Questions about the grid below. Rows and columns are numbered from 0.
1) Which number is the entry in the bottom-left corner?
2) Which number is the entry at row 0, column 2?
3) Which number is the top-right entry?
4) Which number is the entry in row 1 and column 0?
148  150  131  112  116  138  145  129  146  126  120  126  143  111  109
134  132  108  113  109  134  128  131  148  134  120  112  118  109  136
133  146  106  146  122  150  144  140  146  114  128  143  108  111  111
129  145  139  140  121  117  116  110  126  130  136  129  122  131  135
142  108  127  113  133  120  129  140  112  112  123  108  135  131  134
131  106  115  116  118  144  111  148  128  138  119  145  132  132  141
124  146  127  123  135  130  144  116  111  131  111  140  119  129  108
144  145  113  139  135  136  106  119  120  146  133  143  116  107  135
132  133  111  121  111  115  143  118  141  126  145  138  129  107  145
133  136  149  136  134  113  120  134  117  107  118  139  124  112  132
1) 133
2) 131
3) 109
4) 134

[139 123 144 149 151 132 114 112 139 150 136 140 131 102 126 139]
The fifth entry is 151
Which number is the 1st entry?
Answer: 139
The last entry is 139
The 3rd-last entry -> 102
The second entry from the right: 126
